In the data rows, 500 means zero.
Here are some numbered points:
[562 573 566 568 454 509 404 396 306 473 470 503 530 541 667 703 796 612 746 722 604 568 473 389 453 498 555 528 454 453 527 581] 0
[398 410 502 613 448 435 361 351 411 496 486 362 465 517 407 683 641 486 457 602 476 745 550 534 612 475 543 514 458 403 319 630] 1
[465 651 403 409 561 603 374 627 435 541 564 401 489 578 651 563 478 539 465 544 553 541 489 546 421 570 406 690 467 841 629 448] 2
[604 547 521 518 457 442 362 446 597 480 385 452 540 454 608 421 379 440 436 344 415 493 603 655 357 500 395 508 465 848 606 502] 3
[462 548 445 387 495 404 369 391 464 423 498 385 396 556 621 679 634 539 566 618 539 570 438 317 425 359 613 579 436 302 304 441] 4
[375 479 579 389 321 572 440 445 568 406 606 583 564 828 490 557 330 525 313 405 436 477 542 584 429 399 430 382 466 519 386 349] 5
[772 451 549 456 585 799 610 999 632 381 565 260 517 408 354 495 428 706 709 669 609 465 540 664 555 472 619 715 453 381 561 639] 6
[432 470 302 717 431 452 358 562 439 492 586 442 587 557 554 487 430 329 453 600 532 616 484 450 631 527 549 669 527 530 561 400] 7
[374 535 629 534 640 433 617 419 587 680 491 574 681 567 569 442 487 573 434 636 491 490 282 399 333 405 499 415 503 680 599 761] 8
[580 521 499 433 419 554 538 592 565 554 576 417 552 537 523 619 568 528 543 569 624 640 483 464 567 450 499 522 516 510 580 732] 9
[489 524 515 429 615 383 658 623 599 774 707 628 592 571 486 491 503 615 495 771 575 658 437 434 672 287 337 335 366 575 679 555] 10
[676 527 737 666 452 518 557 491 496 337 612 493 682 615 477 805 410 643 450 286 489 403 618 571 554 720 636 466 522 366 348 314] 11
[485 371 569 503 655 535 420 515 630 392 581 582 387 303 385 342 404 492 628 486 625 706 741 778 502 528 548 388 597 397 478 474] 12
[476 664 410 284 587 361 540 309 477 442 328 452 437 555 549 452 451 544 379 381 414 250 397 416 107 464 533 335 518 691 735 918] 13
[612 612 436 328 595 388 636 434 529 475 372 427 347 640 484 572 483 483 569 414 563 377 339 342 593 278 306 389 511 434 558 562] 14
[418 503 532 425 676 425 536 608 614 628 570 553 549 610 611 562 514 567 443 673 413 554 422 401 693 329 400 343 300 477 586 468] 15
[669 408 737 507 417 493 288 520 629 392 517 478 514 553 323 505 470 534 446 478 507 572 787 820 309 363 432 552 567 731 267 379] 16
[543 575 586 615 606 587 537 616 523 540 572 399 497 462 495 501 521 572 477 553 459 371 340 331 383 480 494 482 431 403 509 539] 17
[559 485 602 374 504 678 357 507 473 306 541 630 559 778 411 618 614 376 335 391 267 554 610 589 334 278 369 534 561 639 443 595] 18
[435 540 479 538 513 577 462 566 368 396 546 469 468 455 563 513 526 585 472 551 590 582 556 471 786 531 457 522 447 379 547 407] 19
[422 473 301 441 613 400 444 565 610 420 406 433 308 210 541 412 462 540 340 354 462 489 469 386 377 568 463 506 670 665 525 316] 20
[544 605 516 624 528 607 508 629 711 645 542 471 517 481 733 483 631 666 498 539 458 449 423 473 356 479 473 650 363 663 446 394] 21
[558 501 485 647 571 457 454 533 702 624 405 378 384 112 493 381 478 531 475 464 504 701 561 493 347 470 442 589 536 649 434 424] 22
[660 528 733 869 518 505 467 229 656 599 454 564 426 422 795 567 841 623 768 351 693 340 677 688 813 627 301 404 593 375 438 441] 23
[466 330 557 420 600 520 436 563 585 419 557 652 603 423 574 475 500 583 646 577 615 627 694 655 400 460 512 446 673 417 406 455] 24
[543 518 604 858 558 489 552 332 756 688 492 560 440 448 723 377 719 540 726 320 582 294 536 496 752 436 285 495 584 273 371 318] 25
New points follow, each followed by the numbers of its five nearest points above, nearest first.
[519 492 381 518 501 516 521 539 521 426 512 672 597 522 357 494 604 485 476 267 528 421 551 648 606 573 533 630 504 500 784 794] 9 19 3 7 17
[414 591 645 626 701 500 583 415 644 709 573 581 634 491 611 373 425 575 303 526 426 477 386 470 351 406 534 308 436 584 608 731] 8 17 15 21 10
[426 558 587 571 333 528 579 382 362 548 555 558 562 753 539 582 510 348 542 471 409 430 464 452 610 501 380 439 547 418 350 182] 5 19 7 11 17
[552 647 568 317 385 629 245 332 425 359 586 528 372 559 406 354 479 431 538 492 385 720 559 437 369 335 644 673 670 657 541 581] 18 9 3 2 4
[582 419 405 405 573 414 604 700 387 628 513 549 480 247 307 433 371 311 309 382 477 443 332 429 351 684 402 462 692 789 524 378] 20 22 3 17 2
[405 478 449 544 522 593 465 357 305 456 465 526 560 568 594 524 697 458 593 707 530 528 575 375 475 594 597 556 520 389 537 654] 0 1 19 9 4
[582 380 403 373 486 351 497 533 404 568 407 418 359 307 449 602 429 449 409 434 459 428 278 220 275 546 303 516 567 608 338 184] 20 17 22 14 4
[457 417 295 409 222 408 462 549 391 721 508 451 627 391 641 387 695 585 521 693 451 301 512 453 332 612 400 597 339 534 395 460] 21 17 2 0 7
[492 428 646 861 471 552 374 174 672 599 482 578 396 325 627 245 672 458 698 366 620 304 570 484 719 469 274 519 646 350 371 388] 25 23 19 22 12
[712 726 342 221 479 433 679 539 600 529 391 531 412 708 652 617 616 594 513 378 500 408 259 194 430 239 410 622 445 541 670 685] 14 9 17 13 4
[459 438 448 506 536 480 322 466 584 528 476 476 557 412 680 358 367 458 342 416 487 507 589 563 337 501 475 620 443 769 485 381] 3 2 20 22 21
[553 416 263 518 464 324 600 442 375 634 311 432 434 474 528 544 546 350 616 698 445 592 525 514 525 446 495 524 531 611 494 413] 7 1 9 4 19
[417 449 551 531 576 699 594 665 506 572 687 619 633 425 481 449 558 653 515 558 622 419 473 442 383 576 538 545 600 517 528 520] 17 24 9 21 19
[675 494 591 535 315 322 492 495 448 295 457 293 574 551 529 879 409 679 394 243 427 395 524 465 416 568 739 562 655 459 346 348] 11 4 5 17 1
[548 659 409 335 657 509 681 574 677 451 546 516 283 474 415 371 554 681 510 391 458 319 487 478 727 313 400 437 492 406 643 476] 14 15 19 17 9
[637 422 712 524 405 529 307 489 510 552 619 572 568 564 336 678 588 519 447 507 458 643 651 615 213 270 334 520 543 708 326 468] 16 18 5 24 3
[271 586 303 250 284 492 383 376 426 384 568 517 312 538 479 371 429 389 490 480 387 774 509 330 522 434 663 494 514 110 410 463] 4 19 1 7 5
[512 451 203 449 346 231 404 457 548 681 580 521 492 424 529 410 532 424 505 573 412 572 627 594 620 520 567 623 508 469 479 408] 7 19 1 9 22
[664 532 339 302 361 470 596 497 450 397 328 412 463 475 481 426 539 535 645 413 728 607 540 451 434 363 539 580 397 440 647 739] 9 14 19 4 0
[530 537 575 523 562 484 545 473 474 562 414 435 463 505 574 606 502 457 490 489 510 506 507 570 528 607 595 550 536 585 521 618] 9 17 19 2 3
[294 530 288 641 646 403 323 466 466 483 666 438 493 198 352 404 413 530 140 355 353 492 306 309 458 615 534 606 506 474 484 376] 20 7 17 22 19
[781 584 584 521 622 500 585 632 295 589 419 453 413 169 236 335 309 421 395 372 407 292 131 184 177 498 191 359 531 578 417 427] 17 20 14 22 3
[437 441 560 526 448 359 326 407 584 519 598 446 382 392 317 617 509 400 350 464 444 795 548 380 466 311 538 471 398 373 361 454] 1 4 22 9 7
[449 594 287 844 657 459 487 582 636 495 498 378 487 450 581 418 294 419 253 428 404 464 564 623 736 532 533 668 427 575 605 315] 7 19 3 20 22
[545 402 574 385 313 385 352 579 450 317 614 806 687 509 312 485 526 474 492 353 742 607 639 585 667 565 545 526 232 695 879 678] 9 19 3 7 2
[617 480 406 350 558 473 618 730 474 585 462 502 443 248 394 437 458 476 345 412 478 391 340 357 303 595 328 493 581 691 455 423] 20 17 22 2 3
[585 615 658 448 568 383 411 506 627 491 612 551 350 519 635 695 654 596 598 526 495 612 549 449 592 424 630 421 556 582 604 492] 9 0 15 4 19
[544 543 621 575 343 517 735 559 559 432 488 324 657 769 494 788 347 692 414 437 522 453 525 666 502 586 629 472 437 499 341 411] 11 5 9 17 19
[299 629 657 615 265 614 543 333 581 378 503 321 554 664 645 549 283 665 428 429 656 593 422 400 359 540 642 474 541 430 369 452] 5 17 4 11 9
[581 629 626 383 571 399 508 579 560 467 560 585 470 531 568 627 542 571 582 530 511 581 562 511 567 506 680 422 622 547 644 544] 9 24 19 15 17
[539 514 655 476 257 506 542 529 349 540 594 647 571 660 357 415 472 400 501 589 454 392 617 660 642 619 349 285 509 425 407 266] 5 19 11 24 7
[294 479 443 562 318 492 317 303 360 566 661 552 442 374 499 378 684 362 453 535 400 487 483 260 604 681 774 838 695 463 490 566] 7 1 19 4 0
[434 490 265 514 436 316 500 438 422 577 454 564 430 422 367 365 435 304 488 571 400 499 604 622 590 550 506 464 522 439 407 383] 7 19 1 12 20
[571 629 378 417 621 417 572 534 512 486 491 461 448 534 350 538 553 582 414 400 449 162 318 401 621 360 293 534 609 546 712 733] 14 17 9 13 8
[414 501 479 478 453 559 552 637 563 615 631 544 417 328 335 311 514 499 613 574 538 464 339 218 523 402 368 436 375 220 467 437] 17 19 15 9 14
[587 318 448 452 599 777 378 692 566 401 468 575 586 573 533 331 550 552 678 583 548 505 704 902 348 348 333 580 434 665 561 652] 24 16 3 12 2
